500 stands for zero in the data rows.
Every row has a hidden score. How much higher is the second row's score than the first row's in each pair? 15 means about the same, 30 much higher and 0 much lower. The score is a weighted sum of the row's numbers plus the product of two more (or one squared), each taken from its middle value.
(302 358 493 695 689 381 545 662 653 206 483 337 577 622 527 582)
(587 550 377 291 456 685 555 379 544 490 446 555 556 521 604 520) 14
(431 469 439 581 611 525 344 507 345 418 925 426 480 396 499 545)
(551 574 502 280 249 609 507 207 193 585 467 525 640 569 370 356) 14
(376 184 481 540 386 313 341 893 361 747 414 436 583 506 669 305)
(541 353 594 495 751 420 502 626 617 489 420 483 578 605 513 688) 1
(576 474 654 684 713 514 621 720 704 301 637 383 457 505 493 690)
(627 532 502 553 498 690 453 486 594 388 623 474 318 429 312 616) 15
(557 561 432 459 346 428 581 315 190 510 446 633 667 635 290 243)
(702 793 563 604 690 525 540 764 429 502 678 271 224 430 275 752) 12
(161 382 576 534 638 470 422 685 483 571 532 196 409 716 391 631)
(464 599 537 397 219 487 504 279 604 697 335 603 649 508 524 466) 13
(745 448 698 515 631 819 536 525 307 622 641 449 207 465 390 680)
(550 527 390 386 649 653 357 483 818 838 643 338 567 484 798 608) 13
(513 543 577 403 212 693 412 322 233 773 294 519 632 585 661 377)
(674 512 548 569 568 621 375 538 496 469 611 366 249 472 397 671) 13
(475 608 436 447 412 571 526 562 494 630 671 394 383 492 415 611)
(493 596 516 414 562 463 580 445 609 196 582 548 675 600 499 512) 17
(673 476 498 618 558 584 522 495 598 498 358 661 464 403 271 587)
(596 340 458 435 600 711 542 462 536 621 532 509 368 476 371 656) 13
(494 524 377 651 639 395 632 763 391 319 583 398 325 520 190 601)
(584 415 610 297 318 628 520 311 385 528 302 650 560 829 543 379) 12
(141 316 527 759 799 265 471 684 367 273 534 537 880 472 527 358)
(623 512 484 337 385 557 595 454 327 521 335 780 571 653 518 303) 21
(319 361 509 746 889 288 575 605 467 313 618 447 483 497 593 508)
(405 663 422 586 430 382 511 655 642 415 656 557 626 526 525 387) 18
(665 744 590 374 537 555 467 433 307 589 507 549 586 671 563 637)
(653 651 485 433 480 629 492 614 444 445 563 342 173 519 281 699) 11
(672 513 583 191 492 664 555 358 486 637 372 594 603 522 414 619)
(514 649 570 552 148 569 392 256 423 793 179 581 689 586 524 418) 18
(630 465 453 506 563 507 379 521 573 493 455 591 376 359 141 737)
(493 462 395 637 447 455 462 456 540 473 427 555 705 573 773 498) 20
(476 537 374 711 590 267 478 608 288 204 641 283 565 517 547 408)
(319 446 439 789 550 289 348 595 498 242 533 362 608 621 804 314) 16
(588 645 492 654 519 643 512 500 755 476 698 502 406 276 375 587)
(390 608 356 617 601 383 625 507 316 416 567 447 397 379 395 421) 14
(503 670 489 360 178 389 538 259 392 592 249 575 597 576 608 304)
(590 360 807 447 720 515 679 516 514 581 666 642 456 507 415 649) 17
(809 491 615 469 757 519 668 559 716 579 554 474 319 510 365 725)
(440 429 296 539 571 404 474 518 639 759 793 581 529 482 496 512) 16
(560 492 597 631 312 550 504 331 399 613 174 621 631 562 488 423)
(242 282 591 522 503 292 490 548 572 525 443 370 541 508 603 587) 13
(462 575 424 560 526 364 477 624 643 543 483 340 212 417 250 712)
(329 474 502 675 501 336 483 425 535 359 446 455 556 533 580 243) 16
(335 442 388 336 591 435 346 537 651 553 493 383 352 408 427 566)
(464 378 409 537 581 480 395 486 586 632 825 511 478 459 471 525) 19
(564 556 555 311 320 556 592 306 334 573 338 722 602 619 488 332)
(551 613 396 804 297 573 498 321 465 608 642 605 631 654 759 421) 26
(467 620 524 269 309 516 439 379 231 600 391 616 704 647 501 258)
(908 634 730 562 699 597 687 732 367 543 666 521 357 649 379 756) 15
(573 420 600 373 479 451 562 499 455 417 393 594 546 546 464 378)
(376 362 664 451 4 429 605 496 707 395 231 404 617 600 525 462) 15
(511 522 449 465 353 650 500 355 450 739 373 471 576 566 718 444)
(671 525 671 470 562 715 502 612 522 451 522 469 194 443 275 745) 17
(533 550 421 419 457 508 399 359 389 711 583 683 551 676 612 509)
(352 276 367 573 561 342 402 721 520 0 597 367 448 475 490 573) 11
(440 533 337 530 472 550 325 509 532 551 808 452 308 402 351 629)
(548 503 404 244 550 623 375 478 587 733 703 448 543 473 856 569) 16
(491 527 516 578 410 501 732 416 574 445 435 563 631 344 575 481)
(679 441 615 485 600 578 650 575 568 672 492 594 571 577 524 614) 14
(649 493 619 509 663 612 661 821 303 483 473 392 335 475 219 776)
(370 457 527 352 303 320 469 676 558 522 490 532 574 550 439 277) 14
(427 437 685 468 543 483 544 661 531 352 418 523 644 439 589 577)
(601 687 330 257 327 665 497 317 245 668 329 456 658 684 594 412) 18
(399 509 590 472 371 331 378 402 592 437 253 406 601 569 507 220)
(622 580 643 363 329 650 405 364 435 373 508 653 494 455 508 515) 16
(631 484 548 566 624 567 534 445 502 578 503 380 249 488 167 754)
(762 545 601 414 342 697 579 329 656 678 515 550 479 401 545 431) 14
(420 785 679 633 599 433 544 592 622 538 229 440 484 392 665 477)
(468 292 353 603 343 594 411 352 325 787 794 562 572 595 588 395) 19
(695 509 384 573 469 516 403 502 543 513 600 397 270 433 420 626)
(279 453 529 425 417 400 381 461 590 413 443 544 821 568 456 296) 13
(206 258 376 708 610 293 572 684 520 231 537 428 572 489 625 415)
(625 439 640 578 720 514 787 576 590 508 398 476 487 436 419 675) 12
(751 677 482 0 550 751 377 628 606 730 601 386 203 400 290 718)
(516 442 520 661 674 478 518 654 380 394 463 367 336 524 319 752) 18
(577 443 732 460 354 555 571 440 211 535 344 620 628 636 440 381)
(410 390 544 602 727 165 419 639 541 349 657 352 455 502 494 458) 7
(635 603 466 548 471 671 633 300 418 688 482 611 677 535 433 431)
(629 480 705 489 582 600 540 660 551 490 435 555 556 590 383 556) 19
(453 644 453 254 321 600 606 430 346 582 243 507 595 535 689 395)
(554 537 588 464 578 561 466 418 588 592 513 591 464 519 422 569) 12
(566 538 450 722 380 623 438 306 342 708 435 642 514 618 566 480)
(578 598 374 614 431 654 523 475 480 546 682 567 293 355 480 670) 17
(613 500 681 486 527 412 581 469 429 548 462 591 579 470 536 585)
(558 610 499 368 426 647 594 445 412 408 391 723 606 499 578 472) 9
(671 489 523 513 638 608 432 404 577 616 580 527 144 518 305 642)
(713 578 807 378 454 485 535 274 581 696 379 667 613 634 379 399) 15
(550 439 420 530 392 666 470 249 0 685 548 579 556 685 725 434)
(641 652 471 404 441 696 627 523 551 575 696 556 388 402 544 663) 16
(316 500 422 570 575 309 491 387 102 461 806 666 765 687 357 286)
(360 376 461 657 400 242 399 476 452 362 396 473 583 564 644 243) 16
(569 337 387 324 567 608 325 525 795 679 395 374 313 381 765 740)
(643 421 664 520 645 579 385 578 510 703 630 336 349 382 332 692) 10
(392 396 617 512 415 278 380 416 579 565 373 439 578 565 517 302)
(348 204 542 725 601 283 544 619 571 381 475 376 491 455 639 468) 17
(555 466 482 238 459 664 503 324 617 655 532 685 673 440 539 491)
(332 313 442 624 648 230 583 688 356 285 769 351 652 581 497 229) 23
(508 546 661 431 405 516 620 433 514 523 233 583 610 497 463 376)
(476 455 512 614 720 536 425 690 624 294 417 480 459 554 350 635) 20
(532 338 499 521 580 508 425 608 665 473 570 306 151 459 163 708)
(549 449 582 604 395 411 517 516 529 547 569 621 557 464 358 456) 16
(328 470 439 649 472 516 558 521 684 343 714 600 594 525 723 407)
(577 439 659 696 740 367 617 721 702 628 453 361 428 435 403 666) 12
(552 517 391 612 395 672 544 352 531 687 340 538 576 549 613 419)
(638 717 412 469 485 871 528 558 622 308 468 521 246 180 334 727) 17
(303 382 468 564 697 324 486 357 555 470 537 299 645 451 542 433)
(439 459 472 372 313 789 507 292 394 591 477 566 591 598 606 411) 23
(344 432 460 665 642 291 284 603 696 237 528 228 489 269 525 561)
(330 372 570 668 644 331 525 625 628 371 557 279 425 308 439 586) 14
(310 213 439 505 670 286 378 567 537 208 701 414 510 460 494 411)
(469 407 380 198 442 754 483 615 547 762 571 470 443 433 669 579) 19
(524 524 482 524 652 603 444 372 655 547 439 603 566 427 577 566)
(436 460 657 618 535 420 560 490 874 668 319 390 467 461 593 361) 9
(345 476 398 638 519 378 459 571 470 375 533 585 562 571 601 322)
(656 667 590 417 649 714 434 480 590 686 696 356 308 344 567 689) 11
(258 429 269 780 524 253 478 635 595 311 768 543 482 517 629 376)
(637 569 643 524 617 625 633 673 471 605 453 531 377 459 437 707) 15
(769 622 667 540 578 607 615 722 497 561 393 463 280 553 239 785)
(292 620 417 651 479 437 284 396 164 466 525 462 521 603 490 277) 18
(492 514 720 396 487 623 589 413 664 499 509 442 579 542 340 419)
(446 718 341 538 489 708 455 321 634 622 595 504 410 462 415 599) 15
(486 446 748 280 441 515 352 387 550 577 285 427 612 685 597 311)
(644 588 554 364 350 652 576 275 463 661 315 680 601 648 499 438) 15
(196 503 360 755 537 280 605 669 328 228 718 445 550 533 514 334)
(539 590 656 186 379 461 654 353 373 485 204 797 629 567 467 494) 12
(301 372 336 667 571 307 574 583 426 357 818 748 497 532 522 404)
(153 543 281 650 586 264 522 532 332 302 548 528 598 489 586 330) 13
(315 492 349 670 537 346 352 690 710 339 808 415 404 522 639 421)
(461 502 358 364 361 444 657 544 303 632 420 704 609 446 441 272) 21
(609 408 612 517 473 542 598 713 404 474 484 471 425 598 364 786)
(544 532 518 661 810 391 481 728 667 424 576 451 514 528 441 583) 10
(328 358 356 603 656 277 365 620 687 376 656 318 571 403 568 534)
(528 662 721 575 635 392 649 584 574 399 551 496 289 437 214 719) 18
(421 430 351 630 545 438 453 565 398 378 613 623 646 619 741 212)
(702 591 514 487 549 644 654 517 550 593 552 444 281 392 364 735) 10
(730 380 472 343 484 649 456 540 735 571 555 372 240 318 469 676)
(524 562 363 529 507 644 473 315 967 677 545 432 316 537 501 546) 15
(735 605 542 515 375 540 406 295 581 575 450 730 494 682 461 502)
(577 261 586 594 685 479 605 643 423 655 481 557 603 645 466 691) 9
(397 510 440 562 552 493 438 417 579 479 682 484 671 655 758 433)
(435 639 563 304 299 444 386 280 370 332 321 491 677 615 593 319) 12
(629 841 465 352 301 699 469 269 330 654 347 594 628 639 568 341)
(616 328 453 506 554 558 510 695 629 332 518 390 200 511 446 756) 16
(557 626 452 361 531 646 438 329 406 740 461 533 531 589 665 558)
(539 462 504 557 585 498 566 710 561 400 571 445 366 490 494 676) 15
(413 499 426 524 538 361 525 666 455 420 526 368 354 474 469 648)
(553 372 416 487 718 330 463 646 715 332 583 500 483 471 370 675) 18
(231 255 437 579 829 203 367 542 509 339 543 343 495 526 550 448)
(357 306 304 746 699 268 485 732 389 360 475 428 461 536 598 444) 24
(383 454 602 531 411 532 597 379 709 438 228 503 717 579 472 380)
(569 531 605 643 612 605 624 770 558 557 402 351 171 503 251 822) 18
(506 314 603 569 661 454 715 385 517 342 464 535 661 518 374 462)
(337 114 577 593 663 296 536 668 587 277 504 448 587 729 527 514) 18
(783 507 410 151 524 762 606 440 585 633 603 552 363 480 391 654)
(672 498 678 509 576 771 722 588 536 405 643 591 561 407 489 624) 17
(613 490 450 555 544 604 485 561 624 473 610 97 324 435 413 705)
(451 340 323 452 507 446 386 613 462 723 520 420 598 448 848 452) 15
(420 317 398 356 608 253 555 639 320 241 541 472 539 541 574 317)
(488 527 333 271 490 813 530 511 510 674 714 557 405 311 446 669) 11
(724 434 557 444 686 726 474 596 513 430 645 756 286 421 340 704)
(658 512 497 423 460 727 476 558 611 703 551 539 299 454 341 710) 14
(497 447 584 636 513 458 317 478 604 391 260 555 571 483 502 493)
(528 580 555 273 176 552 576 247 340 581 277 565 598 517 551 311) 13
(413 450 356 746 478 377 614 899 443 406 657 472 613 565 584 375)
(520 493 491 257 374 694 461 324 356 694 415 484 580 760 661 459) 4
(391 553 446 628 470 509 394 558 434 494 568 450 359 377 419 592)
(475 711 499 464 274 669 549 329 452 645 522 519 548 605 774 467) 17
(596 605 669 438 486 679 423 999 339 598 506 380 145 417 377 804)
(487 656 488 553 359 447 583 464 581 482 321 550 606 456 480 491) 4
(629 438 565 547 515 597 524 512 477 598 552 557 295 368 368 551)
(711 533 773 532 420 668 609 307 397 584 436 630 466 564 529 523) 18
(221 288 358 564 560 317 444 582 338 164 717 518 664 612 401 296)
(512 627 326 657 657 569 405 496 451 599 644 521 359 434 299 598) 7
(497 777 585 457 217 410 554 368 418 679 207 607 639 461 539 395)
(555 665 689 516 452 745 462 452 717 814 922 558 460 384 509 501) 12
(513 901 529 400 208 537 539 284 338 553 254 515 566 550 530 378)
(628 403 605 590 488 582 599 529 515 640 421 584 600 378 475 655) 20
(677 472 577 526 485 407 546 588 742 642 310 551 600 554 514 598)
(327 367 646 435 512 312 643 408 564 439 443 527 571 513 462 432) 7
(503 366 520 607 720 486 506 697 656 582 558 591 542 430 440 566)
(485 573 548 463 217 618 521 382 460 563 361 882 590 646 409 565) 23
(473 221 500 298 607 184 482 663 197 199 350 356 617 613 583 356)
(509 671 465 412 381 596 412 102 394 685 537 645 555 399 583 484) 23
(595 378 252 304 541 547 258 769 694 664 689 247 123 464 443 679)
(497 571 531 580 483 710 411 312 377 600 493 558 687 492 742 411) 14
(665 581 455 566 600 588 542 538 673 414 491 357 223 427 328 708)
(509 517 564 447 328 507 830 340 405 485 432 523 637 505 463 404) 14
(685 419 560 190 491 522 495 548 550 533 492 419 327 383 334 690)
(478 520 693 644 612 483 607 782 549 376 500 496 522 554 527 678) 19
(748 742 414 255 303 523 403 412 110 621 393 636 631 605 506 219)
(431 565 548 404 511 387 566 585 685 311 462 618 655 381 379 335) 9
(494 764 437 589 272 693 349 332 305 498 433 525 604 717 602 363)
(488 415 430 484 482 649 385 480 843 553 447 287 367 331 453 622) 7
(274 421 405 613 687 179 267 519 481 267 466 458 598 558 518 287)
(476 588 444 961 511 564 340 340 896 561 539 477 481 432 512 595) 27
(411 366 470 672 727 45 391 749 723 474 362 418 456 384 466 620)
(958 470 640 260 593 568 418 546 581 583 261 656 548 439 448 650) 15
(691 516 583 749 489 637 578 571 498 578 550 680 512 548 420 658)
(739 468 809 359 553 506 505 512 586 569 467 563 563 445 557 535) 8
(384 572 533 366 357 476 564 300 393 509 354 743 770 520 621 221)
(227 482 349 725 661 328 597 478 552 323 543 343 580 478 544 432) 14
(542 466 376 683 515 586 609 455 579 619 560 566 365 365 557 552)
(347 574 609 347 135 523 513 389 481 365 135 732 667 520 541 274) 19
(387 414 531 514 640 482 651 479 757 413 534 478 899 503 772 520)
(683 249 695 634 610 488 558 894 424 505 533 468 351 465 413 712) 15
(463 606 531 516 328 537 462 248 394 581 540 717 625 556 598 455)
(568 370 719 340 473 557 599 306 819 620 424 561 457 484 524 446) 1
(387 401 502 383 537 346 641 280 483 329 472 540 575 454 697 330)
(427 508 499 466 405 365 592 389 354 210 446 533 612 496 486 259) 18
(796 447 560 443 617 518 423 696 841 503 536 280 406 430 324 722)
(797 609 575 473 582 662 429 723 652 647 685 272 140 446 191 723) 18
